In the data rows, the value 128 means zero.
Here are some points, one per row:
[158 188 103 120  99  88 118 164 146 163 113 170 118 119 122 142 150 117 160
  87 135  95 109  72 130 136 132 149 123  89 105 119]
[117 191 153 155 136  76  98 112 126 114 116 144  95 174 124 135 140 146 197
 161   0 133 151 148 118 150 125 153 128  88 182 138]
[112 152 140 136  99  46 117 152 124 124 129 147  97 145 105 120 119 142 103
 163 120 153  92 131 150   0 162  95 142 151 112 133]
[ 72 164 104 126 137 168 183 144 137 171 182 134  76  91 151 137 139 104 113
 157  85 137 150 120  98 129   0 128 135 135 117 128]
[129 109 140 192  14 109 109 178  73 178 137  46 149 181  78 179 141  31 223
 107  96 182  94 127 214 200 122 162 193 201 101  43]
[ 93 128 150 108 156 120 158 195 122 145 112 111 130 136 179 105  63 136 127
  90 136 132 125  74 100 154 141 130  90  90 138  93]
[140 116 140 194 150 148 108  73 167 222 142  59 171 138 105  88  75 164 114
  43   6 144 176 159 182  99 121 118 118 143 119 123]
[145 197 186 155 135 166 165 138 150 135 117 147 149 143 115 132 124 150  99
 139 139  86 138 119 105 158 123 170 163 142  99 151]
[120 121  99 132 122 104 103 161 157 111  74  83 132 137 141 161 173 172 138
 145 119 127 139 134 155 128 107  84 138 155 138 165]
[141 127 121 141 114 133 111 113 110 117 108 171 174 141 123 129  85 132 134
 148 143 135 149  38 127 120 126 132 122 151 123 161]
[143  19 101 126 140 147 118 125 168 105 107  65 153 123 133 159 222 108 161
 137  97  77 143  69 100  35  93 168  56  88 134 124]
[143 114 121 147 108  77 143 145 176 128 132 126 129 149 101 131 161 143 172
 117 161 133 123 184   0 119 140  56  85 138 139 148]
[ 98 157 197 203  62  70 122  87 134 131  99 164  53 134 193 117  77 133 161
  90 114 156 159 139 123 143 108 119  79 127 114 133]
[ 97 111 104 107 142 144 159  90 114  73 108 145 148 143 153  40 148 101 169
 103 123  99  58 150 153 135 121 110 146 136  72 160]
[  6 193 111 145 104 169  69 122 135 121 247 162  81 138  94 136 123 150 162
 119 129  99 130 138 130 142  36  96 115 140 111 115]
[130 134  98  97 106 125 118 147 151 154 170 101 107 120  90 131 119 154  65
 139 143 157 154 167 119 134 164 154 109  92 105 125]
[128 120 103  79 165 122  64 146 132 154 142 120 129 133 167 132 147  66 107
 110 131 141 103 157 129 139 124 148 127 118  83 177]
[127 143 123 132 140 162 144 112 166  98 117  84 136 157 137 165  81  75 123
 164 109 159 131  56 101 124 136 121 128 126  92 149]
[155 199 114 141 151 142  30 151  48 102  26  18 103 143  40  93 121  34   0
 132 146 120 127 153 108 154  93  53  84 109 142  54]
[132  99  88 105 125  81 134 110 107 113 165  86 137 104 156 189  99 130  96
 114 149 120 132 146 174 138 150 100 144  80  62 143]
[141 138 132 155 166 139 143 132  96 163 141 137 146 104  59 100 154 128 163
 164 143 119 136 130 130 122 140 111 132  82 158  58]
[151 181 152 161 165 144 108 122 154 143 143  78 151 103 170 183 126 119 119
 141 140  79  98 139 122 157 132 172 163 134 137 134]
[114 119 140 106 135  87 120 159 151 154  58 153 150 105 115 171 140 121 146
 108 151 106 145 134 149 134  93  98 176 147 107 189]
[162 135  85  76 101 135 135  85 163 111 106 112 194 110 111 128  44 165 143
 126 103 165  63 125 105 139  85 159  98 118  89  94]
[122 159 152 102 155 157 128 102 139 110 137 121 143 141 120 170 150 135 132
 152 156 159 163 167 143 100 170 181 122 159 100 113]
[ 95 152 127 112 105 191 160 129 112  95  74 147  99 122 114 193 120 129 142
 167 115 126 148 152 155 147 166 131 144 137 149 125]
[181 158 105 118 128 164 114 121 133  88 159 177 121 122  94 183 148 161 106
 100 125 140 120  73 122 138 134 112  89 125  97 133]
[146 136 116 138 148 116 164 116  95 152 138 113 156 112 149  90 167 140 146
 145 141 156 138 105 182 129 123 136 101  52 111 135]
[149  21 125 170 137 161 118 148 149 126 131 170 135 127 165 121 124 108 103
 135  98  87  99 151 153 122 131 134 124 148 144  93]
[132 107 215  80 141  28  90  20 123 127 105 126  75 170 135 120 145 126 132
 155 170  95 202 120 135 103   2 153 118 151 162 114]
[146 117 102 112 114 170 129 133 122 129 122 108 132 118 149 137 136 132 134
 164 116 135 193 154 122 120 124 110 129 174 117 170]
[165 212 153  97 107 166 150 132 106  58 158  91 126 113 145  47 161 118 144
 124 120 102 134 131 186 128 118 125 111 127 119 192]
[186 111 173 124  95 135 112 147 168 121 156 141 158 161 153 103 147 115 129
 144 138 128 128 135 116 150 109  82 118 143 148 127]
[ 95 106 107 130 128  90 149 131 101 133 114 132 129 154 108 126 126 160 148
 177 130 155 101  82 146 124 150 120  84 124 102 142]
[130 132  55  94 140 130 121  89 130 147 128 159 129 136 159 160 125 107  99
 103 136 113 130 162  93 157 134 151 121 106  80 109]
[129 103 152 106 112 124  64 157 123 165 131 109 136 125 114 141 168 206 142
 144 132 129 111 136 110 133 131 107 163 137 139 193]
[140  78 106 127 112 130 209 160 111 111  89 129 100 127 117 112 123 112 112
 114 137 104 167 101 205 141 117 154  68 102 114 173]
[131 111  94 123  65 127 131 127 136 132 125 139 133  67 118   0  91 110  98
 146 120  70 156 135 103  92 149 144 182 131 125 121]
[109  87  98  59 110 142  90 120 148 136 107 142  85 144 114 146 141 140 115
 125 103  94 110  65 142 146 164 140 125 110  91 110]
[118 113 170 172 135 125 133 163 166  94 177  88 111 122 172 142 169 142  84
 114 129  94 116 100 139 104 181 101 140 131 117  98]
[136  90 118 138 152 121  79 102  99 147 144 142 163 123 109 106 140 204 124
 150 164 138 133 141 116 165 138 142 128 139 136  91]
[120 169 121 107 149 142 158 124 169 171 107  94  84 146 149 133 184 104 152
 148 126 124  99 147 104  44 160 127 152 115 156 143]
[146 168 132  93 156 147 122 128 128 162 144 112 129 132 141 107 128 140 172
 110 155 146  71 106 140 137 117 117 104  83 146 142]
[164 124  82 165 122 116 164 145  93 150 132 117 114 143 128 104 139 128 144
 154 175 144 131 172 140 153 120 161 126 122 154 186]
[126 154 107 158 118 104 184 108 163 132  93 117 173 138 138 159 131 158 116
 150 151 131 150 138 120 120 144  94 127 131 124  97]
[140 160  82  91 120  83  99 122 169  85 141 144 153 138 107 105 145  76 126
  55 103 240 198 110 137 117 137 137 215 131 210 104]
[111 106 140 119 125 167 107 135 118 136 136  99 124 127 147 114  16 138 179
 156 141 147 130  96 111 136 152 102 124  98 123 154]
[ 96 143 100 109 150 123 137 134 121 149 114  96 125 154 158 124  87 119 148
 132 130 126 127  99  87 147 173 150 105 123 105 155]
[148 111 157  99 141 110 180 172  91 121 148 142 141 114 124 138 140  92 181
 128 159 119 165 159 129 139 135 131 106 141 132  75]
[ 77 110 157  69 164 121 147 125 137 158 107 151 172 157 120 112 129 111 117
 135 120 109 126 153 122 156 153  97 121 150 153 100]
[114 146 121 145 126 114 132 120  93  51 105 116 145  16 126 109 142 102 160
 115 115 102  83 120   0 107 135 171 137 139 106 128]
[130 105 150 122 132 159 132 123 114 131 131 150 140 149 124 140 125 117 111
 167 125 122 111 163 154 127 133 118 151 110 141 110]
[ 99 120 149 160 107 191 152  82 102 130 103 127 130 235 100 130 168 146 145
   0 116 140 147 172 109 111 153 152 141  80 142 157]
[117 114 109 115 164 113  89 157 102  53 132 113 112  18 116 146  75 163 154
  83 119  95 106 163 162 130 133 128 110 140 159 162]
[148 125 125 126 116  80 107 143 164 125 148 142 163 130 152 141  83 129 105
 129 110 101 154 135 116 139 139  95 143 142 157 125]
[177 130 134 157 115 159 113 136  86  74 180 124 154 164 181 132 137 155 138
 107 171  95 139 120 116 107 150 141 126 170 138 135]
[ 79 131 145 123 172 128 114 121 141 135 141  76 128 147 157  98  77 131 132
 166 129 121 119 106 140 152 180 138  94 156 123 121]
[124 151 130 132 158 128 204 141 154 138 125 138 140 110 126 127 141 140 118
 151 125 150 143 168 152 145 135 154 110 153 141 132]
[136  53 213 125 107 152 151  62 180 130 132 114  54  88 114 141 131  81 158
  98 116 206 159 145 103 161 153  97 141 135 150 128]
[116 180 152 102  48 108 106 105 129 111 137 151 170  96 172  79 236 126  79
 145 111 133  92 142 118 151 144 134  94 138 115 106]
[142 114 153 119 145  95 169 114   0 209 155  98 135 119  76 144 162 124  90
  47  42 152 134  85  89 125 154 118 148 241 141 142]
[162 133 146  92 107  80 139 134 102 111 162 153 164 119 139 153 121 113  83
 144  88 112 134 122 149 147 138  97 121   4 122 152]
[189 115  71 103  51 186 125 124 124 154 140 166 107 117 139 189 119 121 124
 149  94 120  86 128 129 116 119 149  87 129 160 116]
[147 149 145 112 163 117 118 153 110 150 102 159 113 115 186 153  79 152 132
  93 160 138 108 155 162   5 115 139 141 150 146  98]
[ 17  60 187 160 118 137  79 164 125 127 177 164 180 120  90 156 114  92  84
 132 152 153 139  77 127  87  95 255  88  65 154 179]
[ 23  94  88 107 109 109 230 113 122  93 227  83 119 155 138 136 119 149  96
 115 149 130 100  96 128 137  34 136 152 142 167  98]
[137 137 121 142 136 171 150 166 117 123 111 162 139 160 162 119 106 120  82
 144 114 134 131 129 110 114 129 132 149 155 173 142]
[123 145  95 139 191 155 111 136 141 109  94 133 135 125 150 118 145 145 151
 123 152 170 119 127 162 124 110  91 134 141 160 108]
[152  96 128 118  98 163  68 146 117 130 155 118 110 126 143 125 133 146 128
 139 156 140 145 127 113 162 128 105 161 130 150 152]
[128  98 168 140 130 125 119 100 139  47  92 139 145 105  87 114 121 158 120
 139 119 120  45 144 180 166 132 154 160 138 123 136]
[149 128 113 189 105  74 134   0 121 148 121 124  14 122 160 140 122 139 103
 124 166 117 139  89 147 151 149 142 165 118 209 130]
[182  88 163 133 165 116 132 147 100 127 144 151  63 133 134 114 111 135 100
 134 115 171  92 176  96  97  88 162 146 105  85 120]
There is one direction along which these points spread out most. Take the direction at right angles to it along which they spread out most. Go by this last direction. How far along it is each point below, from 0 to 99? 50 is the average, and the first point above lies past it. One standard deviation of the points above along it is 16.
[172 124 112 168 168 123 119 133 141 119 143 115 102 158 100 114 117 162 136
 150 149 145 130 136  77 108  86 151 186 113  84 124] 48
[139 142 119 144 168 122 129 104 132 169 140 169 140 127 112 143 112 110  99
 152 153 125 104 133 136 153 144 131 126 164 162 206] 50
[ 95 155 108 163 140 131  64 142 139 142 104 131 149 112 154 142 159 127 138
 124 173 139 150 151 148 124 155 146 116 143 124 132] 58
[160 143 115  95  87 114 144 161 152 138 138 172 119 162 113 118  85 140 125
 105 155 110 129 117 143 139 134 142  66 159 108 100] 51
[139 116 130 127 153 164 109 143 157 172 133 156  98  91 127  59 172 127 133
 123 140 149 118  44 157 157 144 116 127 129  86 129] 53
[139 144 156 140 127 114 212 157 206 117  90 115 130  84  80 147 143 148 105
  99 144  97  78 129 151 154 110 141 143 143 130 121] 55
[116 123 155 106 133 178 133 163  64 124  57 151 120 127 158 146 150 211 143
 134 129 124 166 130 119 147 131  98 170 109 117  37] 62
[113  88 128 166 100 117 149 168 131 128  85 154 138 158 128 108 118 132  84
 154 133 149 123 159  81 146 120  95 159 117 139 158] 54
[123 127 105  93  64 146 117 118 157 115 125  98 115 110  97  54 111 140 141
 150 158  73 138 157 123 102 164 173 128 137 132 101] 57
[141 147 155 126 156 152 151  97  96 130 160 143 156 117  43 166  73  38 187
 139 156  84 123 133 130  90 146  42 138 110 134 115] 63
[ 93 120 113 166 110 163 120  92  97 145  92 190 174  85 161 165 149 118 118
 139 135 141 143 137 137 112 126  43 128 124 117 102] 55
[140 114 101 146 255  81 118 139 158  84 161 188  97 149  96 112 150  82 139
 137  97 122 153 135 138 168 153 141 124 153 127  98] 52
